In the rows, 128 means zero.
D: rows in 3 groups, each row roughly a mix of its group's directions (some rows in no group):
D (108 x 10):
[[128 138 144 134 144 101  94  97 116 166]
 [124  94 103 111 142 107 118 116  82 126]
 [158 101 105  97 159 141 112 146 142 123]
 [128 134 158 123 136 162 125  86 113  98]
 [142 144  99 106 173 141 102 111 133 121]
 [117 109 156 144 100 108 132 136 175 135]
 [140  92 103 105 151 155 101 130 110 116]
 [ 91 140 117 143 173 110 133 125 103 116]
 [171 126 137 164 133 110 113 106 101 139]
 [116 120 118 175 130 140 129 116  81 122]
 [134 130  82 125 156  87 128 136 131 146]
 [160 141 143 116  83 163 123 116 133 122]
 [126 115 143 145 171 125 123 112  84 110]
 [142  98 138 131  80 116 136 147 145 154]
 [143 181  97 114 124 150 111 132 140 126]
 [148 115 169 135  91 111 156 123 140 116]
 [109 146 127 118 126 135 161 113 100 174]
 [132 126 122 157 115  82 145 144  99 106]
 [106 119 133 122 178 159 108 140 108 119]
 [167 167 126 152 115 127 108 120 155 119]
 [132 101 129 134 111 101 137 172 152 153]
 [103 138  81 117 120 151 117 133 163 119]
 [169 128 159 132 100 116 128 126 126 166]
 [133  86 112 159 136 116 126 158  98 120]
 [120 117 108 165 134  90 106 146 108 148]
 [143 111 131 117 138 158 142 170  90 135]
 [ 98 118 124 153 127 141 167 107 151 155]
 [129 144 104 139 124 114  92 125 176 144]
 [113 167 153 122 149 156 113 159 128 142]
 [134 131 149 149 121 152 121 144 184 124]
 [113 155 139 155 113  91 164 121 138 112]
 [127 116 163 138 151 139 172 101 127 111]
 [151 147 142 121 147 108 109 124 176 107]
 [126 132 116 148  97 158 108 104 102 158]
 [164 137 129 106 158 114 119  94 138 100]
 [148 128 155  84 112 150 152 135 130 104]
 [149 146 132 121 116  99 129 131  79 100]
 [115 124 139 130 105 137 168 153 158  96]
 [131  85 157 135 108 144 156 127 147 149]
 [143 158 133 146 135 105  88 105 133 157]
 [126 106  99 175 138 122 119 132  98 147]
 [153  82 137 110 133 155 134 151 120 151]
 [127 113 163 117 133  78 129 156 127 116]
 [122 128 135 120 119 143 113 163  86  91]
 [130 112 134 133 121 107 146  71 103 123]
 [114 113 159 110 155 172 129 136 118 149]
 [102 162  99 116 152 136 138 152 138 100]
 [ 79 137 140 145 149 134 112 153 104 114]
 [106 133 159 145 151 107 112 158  97 142]
 [111 113 112  82 148 138 123 135  93 109]
 [109 135 115 105 117 160  82 109 133 111]
 [143  79 120 167 138 134 109 141 131 142]
 [113 143 118 135 147  97 132 130  76 110]
 [122 103  82 129 122 109 123 155 121  95]
 [149 142 146 124 100 142  80 105 137 118]
 [135 183 114 134 111 121 142 105 148 111]
 [163 157 139 156 120 146 113 134 164 119]
 [ 96 136 109 162 122 108 142 126 123 170]
 [108 110 144 105 135 165 154 112 127 163]
 [160  91 127 144 160 107 128 151 107 129]
 [128 118 134  82 132 167 154 111 116 114]
 [145 111 149 161 133 127 143 125  77 120]
 [149 177 121 156 129 126 106 127 127 158]
 [129 116  90 129 110 112 132  87 145 158]
 [123 136 153 110 156 158  95 115 137 159]
 [ 91 145 120 136 127 149 113  91 106 155]
 [173 145 110 142 122 139  95 118 155 113]
 [120 104 103 115 118 113 166 117  87 122]
 [102 108 110  94 140 129 113 154 134  90]
 [120 159 135 100 112 132 110 106 166 154]
 [135 111 168 162 145 129  96 141 148 139]
 [133 141 105 159  93 124 109 138 164 110]
 [110 133 145 150 123  90 143 110 110 168]
 [107 108 108 167 128 118 119 159 139 161]
 [123 113 123 146  92 116 173 124 112 155]
 [153 121 167 131  97 139 165 139 143 121]
 [146 132 112 172  96 146  98 114 121 128]
 [ 96 123 107 133 163 105  88 122 133 140]
 [144 134 120  96 117 163 142 136 154  91]
 [132 115 160  91 118 121 128 149 127  85]
 [146 123 163 169 141 131 110 162 127 115]
 [159 141 141 129 115 108 168 164 119 114]
 [132  95 141 131  86 117 120 122 163 152]
 [163 123 132 105 139 139 117 182 130 124]
 [115  95 111 140 151  99 128 150 103 158]
 [108 177  95 135 113 119 103 117 125 123]
 [148 117 160  89 121 139 124 137 122  87]
 [160 138 103 168 120 115 101 145 143 115]
 [104 132  93 172 115 136 148 126 113 149]
 [148 136 137 117 103 114 116 130  74 104]
 [ 85 105 107 111 150 121 117 135 103 154]
 [142 143 128 127  68 126 113 149 145 135]
 [153  91 135 118 160 122 146 152  98 119]
 [131 136 115 137 138 106 173  98  94 124]
 [169 127 140  97 134 135 147 144 158 103]
 [119 137 131 121 130  89 111 151 120  79]
 [126 133 128 147 108 131  67 110 127 115]
 [101 148 131 165  87 126 152 123 117 119]
 [133  89 153 115 130 164 111  98 114 130]
 [144  96 141 111 111 125  87 164 131 135]
 [123 108 160 138 168 126 167 115 126 112]
 [110 170 111 135 152 108 117 163 135 111]
 [107 143 134 158 133 115 121 134 128 184]
 [120  85 113  92 114 124 153 146 136 107]
 [182 149 152 131 131 141 130 108 149 121]
 [135 129 145  94 133 168 135  90 142 143]
 [139 106 158 116 172 147 126 120 156 112]
 [154 110 159 115 134  99 143 158 132  97]]

one row of each group, then the others: which group is each in?
[148 164 110 122  90 110 111 154 146 126] : <58>
[118 124 114 126 157 148 117 100  99 170] : <50>
[100 125 130 108 132 155 154 172 119 107] : <41>

[137 145  92 124  78 122 117 123 115 151] : <58>
[145 151 122 122 160  92 128 161 143 106] : <58>
[105 138 159 144 133 145 125 171 160 129] : <41>
[137 163 131 165 114  86 134 137 111 130] : <41>
[120  83 131 135 156 134 163 128 133 156] : <58>
[120 128 151 124 141 133  93 173 155 113] : <58>
[154 124 135 109 133 100 107 157  91 106] : <58>
[ 91  91 132 128 141 139 147 161 110 143] : <41>
[171 121 116  99 155 159 132 109 135 132] : <58>
[128 137  83 122 148 161 113 120 160 116] : <50>
[151 115 117 105 126 122  87  84 132 128] : <58>
